(in the rows, 128 means zero)
One turn sends every row of this set to another row. A few are shown first. Where does it send the rows asked after them?
q_860: [117 125 133 179 123 140 161 141 134 139 111 121]
q_529: [144  99 134  91  97 139 121 139 147 139 144 155]
q_137: [144  91 146 131 128 131 148 117 136 175 140 154]
q_521: [121 122 148 112 152  87 146 118 166 117 109 126]
q_163: [130 110 144 102 137 156 141 102 100 146 141 118]
q_671: [152 119 132 102 115 148 146 108 122 144 162 108]
q_975: [114 151 106 167 130 101 116 125 135 123 140 146]
q_3: [114 138 103 148 141  92 132 126 118  98 129 147]
q_688: [ 95 135 105 145 138 115 112 126 133  99 108 154]
q_43: [107 144 165 110 145  98  96 137 132 127 128 133]
q_864: [109 115 136 163 134 139 165 144 115 124 100 127]
q_425: [152  99 141  94 109 123 125 143 115 135 157 152]
q_347: [109 149 158 117 133 107  91 135 161 136 128 132]
q_960: [131 139 127 142  97 129 135 170 111 104 139 117]
q_96: [112 142  96 154 125 109 126 121 162 107 121 147]
q_328: [132 131 150 126 152  77 147 117 159 130 130 122]
q_772: [137 108 130  82 119 161 145 106 128 126 134 117]
q_660: [129  78 147 113 137 136 148 119 126 153 118 164]
q_551: [131 115 137 108 121 171 138  99 136 160 140 117]
q_899: [120 133 123 134  92 144 133 167 136  99 120 121]

q_688 -> q_3
q_551 -> q_772
q_347 -> q_521
Now these:
q_960 -> q_860
q_425 -> q_137

One turn sends every row of this set to another row. A few are shown first. Where does it send the rows asked after them?
q_739: [129 141 168 118 128  94 149 110 134 100 159 114 102  99 130 135 126 112
 151 114 132]
q_648: [100 112 110 164 126 132 129 141 154 128 149 109 150 128 150  91 107 153
 149 124 137]
q_558: [149 125 129 152 108 141 108 141 111 157 118 137 153 164 147 139 149 116
 104 144 130]
q_56: [110 122 144 136 138  96 142 144 120 111 104 111 110 142 146 126 165 127
 128 109 138]
q_533: [141 111 110 152 151 141 164 119 127 135 148 103 130 131 133 166 148 152
 102 167 114]
q_531: [136 135 148 134 128 160 124 107 128 131 175 155 125 119 150 118  77 125
 139 134  84]
q_378: [134 143 131 132 137 129 134 119 119 123 129 149 161  71 133 143 143  82
 122 150  87]
q_330: [ 95  99 121 131 125  94 132 113 137 144 128 139 136 132 165 143 137 135
 162 102 144]
q_429: [148 112 114 165 162 105 122 133 149 107 112 111 112 160 132 139 137  98
 144 129 122]
q_239: [164 133 118 143 132  97 102 124 130 147 101 128 136 119 166 165  97 120
 133 142 146]
q_816: [134 123 136 139 135 146 131 188  92 146 115 137 124 116 149 144  95 128
 135 132 139]
q_667: [126 124 161 144 127 133 137 122 119 127 146 109 113  90 135 101 171 128
 128 166  99]
q_619: [125 116 139 122  95 122 132 133 128 147 146 118 147 106 114 191 115 133
 155 156 136]
q_575: [159 129 123 160 153 155 149 110 139 111 159 126 150  89 155 121 122 141
  92 147  98]
q_329: [151 129 129 148 131 155 109  72 145 113 148 121 148  91 122 123 126 148
 122 145  89]
q_179: [119 136 157 123 136 173 166 114 117 114 145 123 135 134 158  98 113 119
 114 110 124]
q_85: [116 136 137 154 127 109 165 104 124 129 172 175 126 113 129 151 146 113
 135 117 141]
q_247: [108 125 157 135 144 149 146 134 126 132 126  86 125 117 142 185 129 140
 147 158 129]
q_61: [125 119 137 130 109 146  92 151  98 152 110 140 127 119 117 146 103 141
 164 133 135]
q_301: [134 133  94 135 134 109 137 141 159 143 119 120 137 150 126 143 107 112
 133  85  90]
q_229: [122 117 113 102 125 110 130 145 130 132 109 143 143 124 132 144 147  84
 129  90 134]
q_607: [135 130 135 122 125 141 115 129 134 175 104  92 107 140 163 128 114 150
 124 119 115]
q_796: [123 134  80 139 134 129 116 125 141 128 100 145 149 109 101 118  96 115
 152 110 115]
q_64: [146 176 138 158 145 151 120 109 108 107 165 156 121 127 133 121 123 155
 135 150 114]
q_257: [119 137 120 133 132 116 147 105 137 161 158 136 134  59 156 131 129 150
 151 143 108]
q_840: [126 141 150 138 120 124 125  82 150 106 131 124 117  91 130 119  86 127
 135 113 157]
q_504: [137 116  98 145 127 112 125 136 152 141 161 114 144 171 143 125 145 143
 161 117 132]
q_355: [127 143 141 151 149 139  98 145 110 112 133 128 117 146 144 119  87 140
 162 146  88]
q_726: [166 107 113 125 119 113 143 120 134 127 135 106 130 110  98 172 119 121
 106 161 102]
q_120: [120 130 136 132 134 127 170  92 160 128 117 117 131 125 158 123 154 132
 139  95  92]
q_470: [152 140 120 136 124 139 153  96  95 115 137 181 138 122 117 121 124 117
 134 132 154]
q_439: [126 126 132 131 122 149 169 158 111 152 124 126 124 115 107 185 133 119
 115 148 119]
q_776: [100 133 151 164 132 154  95 160 117 135 114 121 142 118 148 154 107 139
 135 132 147]
q_782: [158 108 128 127 127  96 145  91 169 109 123 131 133 101 146 135 142  97
 155 118 127]
q_823: [159 156 135 145 143 153 109 127 146 112 163 149 101  91 124 122  96 107
 111 139 125]
q_942: [187 115 115 129 134 140 145  99 119 123 153 139 127  89 124 113 116 141
 123 152  89]
q_388: [131 170 102 152 151 160  96 165 126 131 139 149 124 127 117 128 111 131
 127 128 115]
q_77: [155 130 119 141 115 113 169 120 146 119 140 146 145 128 134 119 186 119
 121 116 130]
q_854: [142 114 113 151 156 131 143 156 104  93 110 122 133 143 130  92 125 109
 146 147 120]
q_804: [135 116 119 158 127 136  95 159 142 139 168 153 118 121 140 119  78 120
 146 146 126]
q_435: [131 114 115 117 132 140 132  97 150 138 150  88 158 119 134 176 118 146
 128 148  95]
q_345: [105 143 152 107 147 157 154 105 128 126 155 134 125 121 132 140 152  93
 140  98 109]

q_533 -> q_247
q_504 -> q_739
q_804 -> q_823
Now these:
q_330 -> q_782
q_854 -> q_179
q_239 -> q_378
q_816 -> q_575

